In the rows, zero is written as 128.
One hidden turn or mirror swaps the rows below in pairs. Which row is each named row swapped with?
The rows were stretched afterwards, more along some directions than others.
J_373: [102 143 131 128 121  99 154 127 165 113 116 110 121 113 140  80  97 155
 105 101 168 128 105 137 154 152]
J_681: [107 139 116 112 138  96 142 161 173 116 130  81  99 105 112 117 134 123
 133  92 156 139 137 131 174 125]
J_86: [118 133 131 106 115  96 134 142 152 115 160  80  98 123 102  97 110 133
 133  98 173 144 147 122 178 114]
J_53: [110 145 154 127 100 116 124 123 175 107 137 116 136 131 104  92  84 132
 116 109 176 124 138 143 191 153]
J_74: [141 118 144 127 101  97 124 128 166 128 118 104 131 128 109  98  90 142
 119 108 156 133 158 119 153 107]
J_890: [128 153 129 145 128 113 134 128 155  97 109 129 130 129 147 110  98 161
  98 101 131  99 138 123 149 148]
J_848: [120 130 108  97 129 104 125 145 135 131 160 104 149 157 103 114 153 108
 127 107 140 143 128 107 153 152]
J_777: [128 129 136 119 124 128 117 121 161 130 144  96 113 125 105 105 106 105
 131 110 161 124 131 129 154 140]
J_274: [114 110 118 127 129  78 127 129 185 117 138 104 137 128 120 110 101 119
 116 100 141 116 117 114 179 151]
J_999: [100 127 135 108 120 104 122 153 140 123 151 116 167 169  87 106 126 120
 140  87 154 151 139 111 166 140]
J_453: [113 157 112 132 132 107 129 132 148  94 115 120 101  96 133 144 115 169
 126  75 136 143 117 118 161 117]
J_32: [113 150 112 129 129 109 126 122 144  96 114 119 107 102 136 144 114 164
 125  81 136 140 111 117 158 115]
J_586: [112 119 131 128  82 115 123 114 163 106 139 121 154 129  94 126  77 144
 116  90 157 133 110 116 182 156]
J_975: [145 137 121 136 127 119 100 113 159 107 108 114 122 102 129 129 103 158
 108  96 110 114 139 107 153 117]
J_526: [126 146 131 151 122 106 142 132 155  98 114 136 126 125 132 122 108 150
 106 100 123 102 140 124 144 154]
J_607: [136 127 103 111 114  92 128 131 141 125 152 102 144 143 120 115 138 112
 112 112 141 132 116 111 154 161]
J_976: [ 80 130 132 135 115 133 140 124 158 114 123 134 119  97  74 144  92 129
 163  89 167 138 121 122 161 146]
J_927: [107 146 131 129 105 132 143 115 150 113 144 129 103 119 112 139 119 152
 111 103 164 117 103 132 149 149]
J_483: [ 95 134 140 113 120 104 132 157 140 122 147 120 165 169  90 108 122 124
 141  85 163 150 139 120 164 143]
J_119: [105 162 117 110 120  94 139 149 168 109 144  82 119 131 137  89 118 159
 109 100 170 124 128 139 192 123]
J_935: [130 152 128 154 121 115 132 131 150 103 114 133 129 130 137 114 100 155
 102 107 128  99 140 120 139 159]
J_56: [ 99 123 140 133 108 123 133 125 143 116 126 122 135 113  81 125  80 108
 151  98 159 136 135 114 169 159]
J_990: [103 130 118 107 141 101 147 157 170 118 129  79  99 108 112 111 133 120
 136  95 159 133 131 134 173 126]
J_405: [138 116 139 128 102  97 124 127 169 126 113 106 131 128 113 106  91 136
 123 111 158 132 157 118 152 113]
J_996: [108 129 117 102 129 103 120 152 143 126 158 106 163 162  93 110 142 114
 140  90 147 147 135 109 166 145]
J_587: [100 141 119 106 121  79 156 154 154 116 148  79 100 121 113  98 118 137
 136  94 174 152 134 127 182 115]
J_744: [127 130 138 115 125 128 120 125 156 134 147  96 115 126 113 103 112 108
 127 113 155 125 127 128 152 143]
J_482: [105 126 115 130 137  84 141 150 159 118 125 106 122 116 133 126 109 133
 136 100 152 145 137 118 150 133]
J_971: [134 117 142 120 105 101 133 130 157 122 116 104 125 127 101 105  94 137
 129 103 163 138 156 115 151 110]
J_599: [136 133 107 110 106  89 128 129 142 125 156 105 144 143 121 112 136 111
 106 114 144 132 120 114 162 162]
J_652: [111 147 142 117 118 122 139 137 121 117 152 120 136 140 126 115 113 146
 109 100 170 129 129 124 152 162]
J_692: [114 129 136 130  78 122 118 114 162 108 135 122 153 129  95 128  71 149
 117  91 164 134 111 122 181 154]
J_101: [124 156 126 141 128 111 140 133 151 101 115 129 133 134 144 102 102 159
 103  99 142  99 139 126 149 150]
J_778: [119 155 116 131 131 105 121 138 160 102 156 103 111 124 161 115 130 155
  80 115 131 107 132 133 168 152]
J_965: [106 160 129 133 121 104 138 129 153  97 122 119 108 109 135 144 101 170
 123  82 161 143 111 131 172 123]
J_470: [105 146 111 132 142  91 123 144 170 113 135  94 116 114 158 119 120 149
 103 111 136 124 130 125 165 139]
J_989: [109 117 118 121  96 103 125 123 180 108 140 114 142 120  98 127  87 140
 117  89 152 131 107 117 188 150]
J_648: [ 97 153 122 102 141 106 150 167 160 119 140  82 107 124 117 105 130 119
 132  94 178 138 133 138 176 138]
J_764: [119 150 133 128 106 126 133 117 144 113 153 121 106 131 131 129 127 155
  91 109 149 111 105 133 154 150]
J_458: [112 149 134 131 101 126 133 109 150 111 145 127 110 128 122 129 120 153
  99 105 158 116 105 131 150 149]
J_774: [130 140 133 113 126 137 111 125 165 136 143  97 117 122 117 106 117 112
 125 119 151 123 128 137 159 134]
J_70: [119 141 144 124 106 123 120 119 176 115 135 115 127 114 103  87  88 129
 113 122 162 120 139 135 180 157]
J_213: [113 142 125 104 116 138 111 122 164 133 142 102 127 112 126 112 129 130
 115 117 148 133 117 143 171 120]
J_412: [111 142 142 118 102 113 138 126 114 112 153 138 139 136 113 125 112 147
 116  99 163 142 128 113 151 157]
J_926: [115 119 123 132 135  80 130 135 178 117 131 111 135 131 120 102  99 124
 121  97 153 117 122 120 169 156]
J_867: [106 156 161 132  92 106 135 126 169 102 129 118 125 136 103 107  75 139
 123  99 184 138 135 144 190 138]
J_864: [147 119 136 123 101 119 105 116 161 125 113 108 127 119 102 100  90 145
 122 104 151 129 155 114 150 106]
J_9: [114 113 121 120 114  96 130 120 191 112 136 102 131 115 108 117  86 133
 115  98 153 118 107 122 188 149]
J_665: [123 122 123 128 120 101 145 142 160 108 110 117 104 108  93 119 119 132
 134  90 136 133 148 121 152 124]
J_222: [107 148 131 106 100 136 112 126 157 128 139 120 133 115 118 119 127 155
 114 113 144 144 122 143 183 112]
J_66: [ 82 134 132 133 113 134 145 122 148 113 129 133 104 107  86 146 108 142
 153  91 167 136 103 123 152 142]
J_352: [108 134 136 130 117  81 144 134 137 130 125 111 130 135 114 130 120 111
 138 114 148 158 125  97 124 152]
J_350: [128 122 101 103 114  99 122 131 139 128 159 103 145 149 110 105 142 111
 117 108 144 135 121 107 160 155]
J_246: [ 99 143 148 126  92 116 120 120 142 111 125 140 140 131 116 114 105 173
 110  95 154 145 127 136 183 113]
J_227: [113 152 116 135 128 104 127 127 148 100 115 122 108 102 135 148 109 167
 125  81 136 143 115 116 163 117]
J_646: [114 137 140 122 105 104 141 123 125 116 152 142 134 126 112 129 123 142
 113 112 148 142 133 110 145 153]
J_135: [102 138 115 109 138  99 145 160 173 119 131  81 104 112 110 106 131 117
 133  95 164 135 136 135 179 129]
J_527: [115 118 120 124 137  79 132 136 180 116 130 103 133 130 120 103 103 124
 121  96 151 118 117 120 171 147]

J_778 swaps with J_86
J_246 swaps with J_56
J_352 swaps with J_373

One hidden turn or mirror swaps the rows below in pairs. Which row is each named row swapped with?
The rows were stretched afterwards, more along some directions than others.
J_765: [117 133 104 137  97 126 146 119 129 140 141  84 136 139 138 133 138]
J_189: [100 147 129 127 104 135 131 134 143 113 147 100 123 124 174 125 145]
J_589: [117 131 134 125 102 114 159  97 108 160 137 118 143  86 141 145 144]
J_323: [115 126 133 120 109 105 156  94 112 170 145 122 148  86 135 156 145]
J_966: [141 148 137 108 125 138 161 124 133 134 139  97 143  92 132 140 130]
J_29: [147 126 126 130 111 110 156 120 151 107 133 121 101 142 146 122 146]
J_992: [131 123 140  91  92 139 131 148 139 100 132 130 110 125 162 113 155]
J_605: [153 163 117 102 105 128 153 146 111 127 128 118 140 119 125 157 122]
J_421: [135 155 110  76  94 140 119 143 127 102 104 119 101 131 157 141 132]
J_904: [125 132 125  87 112 125 122 124 127 123 121 152 133 101 152 124 132]
J_872: [119 134 117 126  98 135 147 136 125 145 147  87 146 116 136 134 134]
J_982: [135 115 134  85 111 136 135 147 162 110 130 135 113 106 158 113 138]
J_303: [136 133 108  82  76 126 142 115 136 139 132 112 128  81 165 145 158]
J_718: [133 136 110  81  84 123 149 111 131 136 126 119 121  82 162 155 149]
J_502: [149 161 114  95 107 127 158 146 110 128 131 122 137 120 123 163 124]
J_321: [126 115 125 106 120 106 141 118 138 177 138 112 145  97 112 157 121]
J_962: [143 167 116 115 115 137 158 144 103 130 129 112 142 121 125 157 120]
J_322: [132 141 118  73  91 145 120 140 135 106 108 116 101 121 154 137 127]
J_797: [131 151 128 138 128 132 156 144 122 137 134 110 128 141 120 153 116]
J_849: [152 159 109  94 109 136 154 146 113 133 128 119 143 118 120 163 123]
J_463: [126 145 130 138 127 138 156 139 123 135 129 110 124 139 122 149 114]
J_44: [127 123 125 105 123 109 143 111 132 175 133 115 145  92 112 158 113]
J_818: [111  82 141 119 102 117 152  93 141 157 142 123 118  99 131 149 133]
J_254: [147 119 129 107 111 119 146 139 160 109 133 128 110 128 151 111 144]
J_816: [122 129 122  91 103 128 152 107 133 139 126 124 118  82 156 157 135]
J_919: [131 126 149  92  87 157 149 148 139 100 131 101 110 111 157 114 151]
J_859: [127 131 134  83  78 167 147 133 143 105 132  79 108  94 166 134 146]
J_598: [135 121 145 100  93 140 139 147 136 108 131 128 118 114 156 107 151]
J_720: [143 174  99  76  98 128 119 149 119 117 108 124 116 128 152 149 136]
J_364: [132 121 118 111 109 106 140 130 143 169 142 104 135 115 120 152 134]
J_149: [110 150 113  86  98 145 125 145 119 162 134 109 163  77 143 149 126]
J_536: [133 136 107  73  78 120 135 118 136 141 134 120 138  71 163 145 156]
J_660: [125 144 141  91 119 127 156 138 128 168 156 124 161  62 129 184 126]
J_36: [145 117 130 112 111 126 147 137 161 104 131 126 105 131 153 109 144]
J_466: [141 153 135 106 125 137 161 123 126 133 135 102 143  90 133 143 126]
J_8: [122 155 134 112 109 130 162 109 106 143 130 105 145  86 142 143 139]
J_394: [156 125 127 116 109 119 153 132 153 112 132 124 109 133 147 119 148]
J_377: [131 135 111  81  88 126 147 111 130 141 127 121 128  74 160 154 148]
J_158: [116 133 112 141  93 114 149 112 126 153 148  82 145 122 135 138 135]
J_808: [111 153 110  90  96 141 126 147 118 163 139 104 164  83 144 153 130]
J_753: [129 140 130  78  76 169 145 132 139 101 129  79 108  93 169 138 149]
J_588: [113 136 108 135  98 114 147 119 127 142 147  91 140 133 139 131 138]

J_966 swaps with J_753
J_589 swaps with J_598
J_660 swaps with J_189
J_808 swaps with J_797

